(in the rows, 128 means zero)
The rows of X fall into 4 groups, which share some directions, and each row is roughly a mix of its group's hidden directions.
X:
[[ 85 116 101 158 166 142 132 109 101 182 121 141 123 143 144]
 [115 112 153 161 143 100 138 127 116 172 130 181 155 139 158]
 [130 103 142 161 151 179 117 117 103 189 121 125 120 128 144]
 [147 122 134  72  95 109 141 149 129  77 154 115 141 133 102]
 [116 145 138  96  99  94 161 131 153  72 126 151 147 111 109]
 [170 109 124 162 143 119 143 130  95 131 120 145 142 160  69]
 [169 134 167 122  97 152 132 167 148 102 110 124 157  90 125]
 [130 115  89 149 118 132 162  80 121  71 141 130 125 114 104]
 [169 160 167  88 123 159 123  95 108 132 102 110 154 131 129]
 [133 128 191 127 125 131 125 152 153 124  97 142 180  98 122]
 [169 119 135 157 147 168  77 124 119 174 129 113 119 142 129]
 [112 123  83 100 150 118 169 123 163 169 148 133 125 117  93]
 [135 130 143  98 113 143 159  94 128 156 140 101 186 162 138]
 [156 144 171 114  83 124 134 137 157 110 104 146 176 115 114]
 [ 98 113 168 150 114 156  98 146 103  88 115  85 147 123 134]
 [116 182 150  91 135 168 125 157 148 159 135 104 145 130 111]
 [132  81 119 173 143  87 105 109 100 101 104 148 119 117 142]
 [109 153 112  89  85  77 145 113 127  93 146 141 143 126 114]
 [111 169 136  87 113 149 128 111 138 108 129  61 121 136 143]
 [128 159 126  78 105  81 141 146 129  75 131 135 142 116 131]
 [181 144 156 106  91 138 150 149 150  99 130 148 143  96 112]
 [128 138 136 106 121  70 117 136 145 131 132 134  78  74 133]
 [103 101  93 150 148  92 144 149 177 143 134 125  98 109 150]
 [155 151 184 119 105  98 107 158 155 111 118 136 160 126 104]
 [181  97 103 158 113 119 120 130 106 131 121 139 146 162  81]
 [137 136  99 169 142 161 162  96 137  86 134 127 147 132  89]
 [153  81 111 176 126  94 115 100 105  89 128 138 115 136 132]
 [173  76  99 162 135  89 123 112 127 119 127 132 129 155 153]
 [181 101  94 152 121 119 131 132 116 137 121 121 147 175  87]
 [125 116 150 157 165 153 108 139  78  96 130  97 159 146 113]
 [136 142 108 167 151 163 153  87 131  82 141 121 134 141  93]
 [116 120 176 126 146 149 111 164  75 103 112 106 156 137 133]
 [112 132 133 127  87 174 159 148  94 136 151  91 156 144 110]
 [135 101 131 159 142 167  95 101 112 186 130 117 123 159 122]
 [130 109 104 145 112 144 164  79 125  76 122 129 159 130 101]
 [155 145 154 116 105 135 122 142 153  97 133 141 159  61 116]
 [122 135 131 113  95 106  80 143 105 113 139  93 142 168  87]
 [138 147 132 123 114  70 156 137 181 168 137 142 118 116 117]
 [ 76 148 156 101 127 117 106 131 146 120 145 132 120  96 182]
 [126 114  84 163 113 145 158  97 153  81 151 121 157 127 119]
 [125 155 113  86  67 158 118 116 119  94 126  99 115 117 120]
 [130 120 114 167 130 141 149  90 134  62 145 110 157 134 110]
 [ 64 155 155  98 138 145 136 125 138 129 135 124 111  94 166]
 [111 120 158  91 123  93 100 167 121 179 130 119 111 126 154]
 [168 104 114 155 134 105 138 142 111 133 128 129 151 164  65]
 [127 175 152  75 157 152 121 150 156 153 122 103 143 129 116]
 [112 157 138  87 113  86 149 106 135  72 132 152 118 110 127]
 [155  92 110 157 133 116 125 142 101 143 128 135 150 171  73]
 [162 123 163 122 117 163 121 178 143 109 115 130 168 100 107]
 [129 130  95 164 134 159 150  82 123  88 127 125 119 120  81]
 [107 151 131  86 100  85 172 130 117  92 136 141 131 101 145]
 [119 109 134 164 119 131 118 125 145 169 122 199 120  99 138]
 [184 119  80 142 112 136 132 136 114 127  94 133 112 151  88]
 [136 133 100 147 141 157 160  92 125  58 147 131 138 128 121]
 [ 99 132  87 139 156  90 132  94 121 170 141 149 117 164 129]
 [110 161 140  97 102  74 137 118 147  78 125 148 141 118 118]
 [149 140 144  95 123 152  94 112  94 160 135  78 159 148 126]
 [168  84 105 168 139  79 112 125 134 105 123 136 101 135 139]
 [103 156 138  87 117  75 151 143 131  83 124 146 147 109 133]
 [143  91 122 164 130 145 154 110 118 153 131 196 140 114 136]
 [102 112 109 168 114  91 119 162 139 115 111 168  86 113 140]
 [117 141 121 107 104  96 159 124 193 173 142 134 113 125 125]
 [ 95 130 113 158 177 100 132 110 124 158 131 138  83 162 138]
 [ 87 170 148 115 125 166 135 160 142 142 146  93 153 140 101]
 [116 104 130 143 142  92 128 179 119 112  95 149  90  88 126]
 [116 156 129  85 103  79 126  98 143  80 120 143 149 126 127]
 [125  96 127 144 166 171  96 122  97 163 127  96 107 143 149]
 [132 139 161  89 134  91 100 162 124 172 130 136 102 127 163]
 [142 120 141 160 119 101 153 107 138 166 148 174 169 154 142]
 [116 158 127  97 125  71 144 166 133 107 141 156 161 108 114]
 [107 143 103  76  98 142 132 146 127 102 124  68 118 117 121]
 [ 93 118 133  93 120 152 134 128 127 113 148  53 148 119 120]
 [107 153 120  92 132 161 125 132 125 113 105  57 102 128 127]
 [113 155 145 118  63 166 142  87 105 126 122 121 146 141 138]
 [150 119 106 169 115 123 152  84  96  75 131 137 127 129 104]
 [129 118 148 154 111 171 101 139  77 100 119 118 143 161 159]
 [123 123 165 110 102  88 100 169 127 180 114 127 119 126 153]
 [113 107 118 105  98 143 148 105 111 138 131  69 161 164 148]
 [ 99 134 167  76 124 132 107 168 126 162 107 123 106 111 149]
 [182  95 133 165 139  88 131 122 142 121 152 153 165 131 130]
 [158 106 100 171 136 100 121 160 151  89 132 149  99 154 120]
 [159 120 194  89 111 140 139 146 124 106 139 129 139  90 124]
 [185 107  96 151 136 116 142 137 132 125 124 118 137 156  71]
 [101 170 149  89 124 158 131 171 137 158 140 108 153 144 106]
 [141 127 144 164 137  96 135 119 136 153 141 204 140 138 138]
 [130 127  94 144 133 116 125 185 159 127 135 146  69 109 127]
 [123 148 104 177 152 102 113 109 145 186 118 152 128 149 134]
 [145  85 138 168 147 117 117 109 137 151 149 167 158 136 169]
 [162  93 116 177 118 110 137  91 108 102 126 152 103 101 140]
 [185 103 101 159 120 106 129 141 133 135 120 129 142 152  75]
 [ 69 152 145  92 127 145 141 123 134 128 135 126 116  95 179]
 [135 148 141 101 123 134  91 119  83  71 135  95 124 153 121]
 [144  81 113 153 170 173 132 130 129 169 127 110 115 153 135]
 [153 123 127 173 149 127 157 105 155 179 120 167 135 149 141]
 [139 109 148 116 116  76  93 167 107 175 115 135 131 123 149]
 [103 138  94 126 133 138 155 122 195 161 142 119 121 113  95]
 [160 128 119 111  85  96 108 147 128 101 123  71 150 131 105]
 [110 114 104 143 165  92 106 170 152 110 132 164  91 120 116]
 [130 152 177 116 117 151  96 160 112  98 107 133 152  84 128]
 [ 75 154 152 105 117 132  96 131 141 134 124 133 105  96 177]
 [126 102  84 141 121 108 143  90 162 159 123 126 144 120  77]
 [155 106 136 171 144 188 114 137 129 172 112 130 126 149 116]
 [140 127 187 101  96 117 123 161 141  85 121 108 152 112 117]
 [ 98 134  93 128 146  95 101  89 107 156 134 129 118 181 132]
 [ 94 146 130  98  97  75 165 125 129  90 142 130 129 100 137]
 [142 148 100 150 134  82 167 142 168 134 161 140 113 100 109]
 [143  92 119 173  82  96 122  99 106 119 116 143 130 151 157]
 [158 134 148 154 138 126 118 162  57  98 110 145 127 119 130]
 [132  74 104 140 131  77 100  90 105 128 125 134 125 139 156]
 [112 133 124  64 129 106 159 122 153 180 136 143 106 135 129]
 [154 116 125 175 146 143 114 101 106  80 129 118 171 153 121]
 [135 131 158 140 157 105  66 129  98 158 135 107  93 143 127]
 [104 149 149 115 106 151 146 100 133 174 151  79 164 124 131]
 [146  87 112 159 126  79 113 119 113 105 118 177 101 124 140]
 [135 150 142 105  85  91 141 133 150  69 147 123 117 106 110]
 [134 145 123  91 126 177 120 101 112 152 154  83 160 151 125]
 [143 118 147 128  89 144 124 101  78 118 138  91 164 164 117]
 [120 103 113 144 143  74 106 156 137 113 137 151  76 104 114]
 [140  73 121 155 133  98 135  78  94 101 113 133 133 117 145]
 [108 112  98 145 155 101 131 164 151 110 139 170  84 104 118]
 [143 138 111  89 116 123 126 139 136  75 145  66 130 128 104]
 [108 154 143 127 123 166 126 104 129 159 149  89 184 154 126]
 [184 133 155 117  95 149 129 161 157  94 124 122 147 100 113]
 [131 111 144 134 115 150  88 141  83  81  90 128 136  96 146]
 [141  96 125 161 124 155 138 103 121 140 148 201 134 119 116]
 [ 80 157 121 100 129 176 148 151 137 162 152 118 156 136 122]
 [133 170 111  94 115  80 128 141 147  80 130 147 151 103 125]
 [ 75 135 135  82 127 113 119 161 118 103 147  82 132 116 120]
 [156 142 149 167 142 162 100 137  98  75 114 129 150 137 147]
 [138  94 127 153 174 174  93 129 122 172 118 114 135 146 130]
 [113 119 145  88 152 103  96 173 137 176 140 114 132 125 156]
 [111 152 130  98 112  71 150 157 143  75 135 133 133 123 116]
 [174  88 106 154 145 135 123 135 108 121 121 104 140 156  76]
 [136 147 120  76 104 119 148 154 123  59 126 131 136 113 128]
 [127 132 124 108 103 171 140 103 112 141 140  62 156 152 135]
 [125 136 160 130 111 144 135 160 136  97 125 125 146  51 133]
 [149 138 126 121 104 176 148  94 115 120 120 113 174 174 144]
 [ 83 175 150  94 135 155 137 158 149 163 135 130 146 118 114]
 [137 139 180 119  93 148 143 146 145  80 108 143 142  94 110]
 [160 153 129 136  92 167 122  99 120 131 139 133 165 182 135]
 [ 83 116 112 158 136 101 110 180 137 115 118 130  85 104 122]
 [132 121 131 159 108 116 152 115 163 182 125 176 145 114 156]
 [136 127 113 172 114 152 152  91 148  72 132 121 161 140 113]
 [137 132  95 150 126 149 184  94 116  89 128 144 133 128  88]
 [ 88 127  95 155 177 108 126 101 125 163 125 148 109 161 131]
 [136 148 179 108  89 109 107 157 138  88 126 122 155 107 106]
 [128 117 145 142 159  70 128 158 152 118 106 178 113 109 123]
 [ 92 166 146 100 133 121 128 122 122 124 123 142 112 120 202]
 [125 131  92  97 138 104 153 102 150 180 139 146  92 124  99]
 [ 93 126 121 160 123  98 120 173 141 116 132 157  80  97 113]
 [122 163  96  96 122  94 146 146 140  64 127 149 127 124 117]
 [130 147 161  88 145 129  95 171 120 171 115 139 109 131 163]
 [108 168 142  74 154 151 135 145 164 161 117 103 136 115 131]
 [138 135 170 146 131 154 110 166  89  86 111 123 159 136 155]
 [151 133 161 118  99 114 148 177 154  97 147 130 145  96  96]
 [103 113 141  91 115 104  90 145 139 186 111 118 102 106 135]
 [132 143 126 144 129 146 161  80 139  56 134 126 128 122 108]
 [139 128 150 152 168 147 147 104 111 128 111 177 112 102 173]
 [149 142 135 147 144 177 147 110 118 101  89 143 169 146  95]
 [158 140 131 164 139 174 102 116 105  74 118 135 146 145 149]
 [138 146 137  90 102 153 136 100 123 185 124 111 162 138 161]
 [128 184 160  97 126 161 139 165 155 149 127 107 144 134 108]
 [ 85 138 140 108 134 144 124 137 147 137 107 113 103  75 179]
 [ 76 138 146  85 112 131 134 142  85 107 143  90 144 130 110]
 [ 93 182 149 111 121 171 139 153 146 156 147 127 153 130 107]
 [ 98 144 100  83  99 174 128 127 118 120 115  82 104 131 131]
 [124 151 161 129 126 184 160 106 119 100  94 131 145 155 102]
 [ 61 149 160 100 136 131 114 127 137 126 149 132 119 103 170]
 [ 71 144 138  97 130 147 130 127 145 137 129 117 111  95 185]
 [104 119  79 152 154 138 145  97 116 167 108 136 114 162 156]
 [ 99 175 134  91 132 179 145 141 152 140 146 108 150 143 111]
 [116 125  79 119 117 117 181 109 154 151 137 143 109 106  88]
 [127 151 128  86 105  93 167 135 143  80 133 156 146 101 121]
 [124 115 139  97 146  90  78 158 113 172 134 122 103 113 152]
 [176  95 115 161 123 120 125 137  92 131 109 131 145 150  75]
 [172 102 115 159 118 108 134 133 127 134 137 133 156 156  65]
 [ 95 128 108 125 171  98 130 131 178 133 147 166 101 103 126]
 [126 129  96 165 108 175 138  88 123  77 123 129 114 118 112]
 [169  82 110 178 123  97 128 108 113  93 124 144 114 135 137]
 [182 136 135 105 107 144 127 113 115 153 152 126 168 179 127]
 [138 143 144 163 150  89 143 140 162 166 108 176 118 112 137]
 [104 165 123  93 119  70 145 124 137  86 119 153 142 114 136]
 [168 100 111 164 129 127 125 131  99 143 115 141 140 168  75]
 [118  93 116 143 118 142 152 104  96 159 157 102 181 147 141]
 [106 173 143  87 132 160 125 181 131 145 109 131 112 103 115]
 [104 142 118  88 119  78 160 104 141  91 141 162 136 131 109]
 [ 99 101 100 160 155 159 146  94 110 169 124 128  98 143 147]
 [150  96 111 163 105 105 102 134 122 163 119 186 139 142 142]]

One row of each group comes first, with its name. Which group is each row after those in?
[143 156 113 108  83  96 141 144 150  73 149 126 127 104 109] -> J
[150  99 108 150 116 100 127 139 129 147 151 137 162 175  78] -> D
[151  88 120 169 131  83  99  90 113 111 116 144 135 148 149] -> T
[138 121 111 159 118 142 183 107 112  95 115 139 163 137  84] -> B

[119 142 124  93 132 151 111 142 109  83 116  69 103 115 104] -> D
[110 119  90 117  95 105 137  94 165 163 142 130  84 114 117] -> B
[132 121 186 115 103 144 128 177 131  91 107 107 152 113 120] -> J
[178  90 115 162 133 127 126 124 102 127 130 133 151 161  79] -> D
[154 137 111  99  77 103 134 148  87  85 119 119 138 123 105] -> D
[112 112 125 152 149  75 103 152 151  97 100 138  86 111 128] -> T
[145 133 100 175 144 137 147  88 128  82 133 127 131 117  83] -> B
[105 150 149  90 145 111 144 146 107  97 129  62 139 126 130] -> D
[149 110 134 194 129 157 131 144 149 183 122 118 122 134 123] -> J
[127 111 169 155 138 120 109 156  66 103 125 100 152 141 124] -> B
[155 136 150 107 112 150 113 106  87 150 146 115 181 166 119] -> T
[108 111 111 150 146  79 106 121 145 103 149 180  96 122 115] -> T
[178  79 111 160 113  98 135 107 104 105 117 143 107 123 146] -> T
[161  96  77 139 134 180 115 124 118 150 137  97 119 151 132] -> J
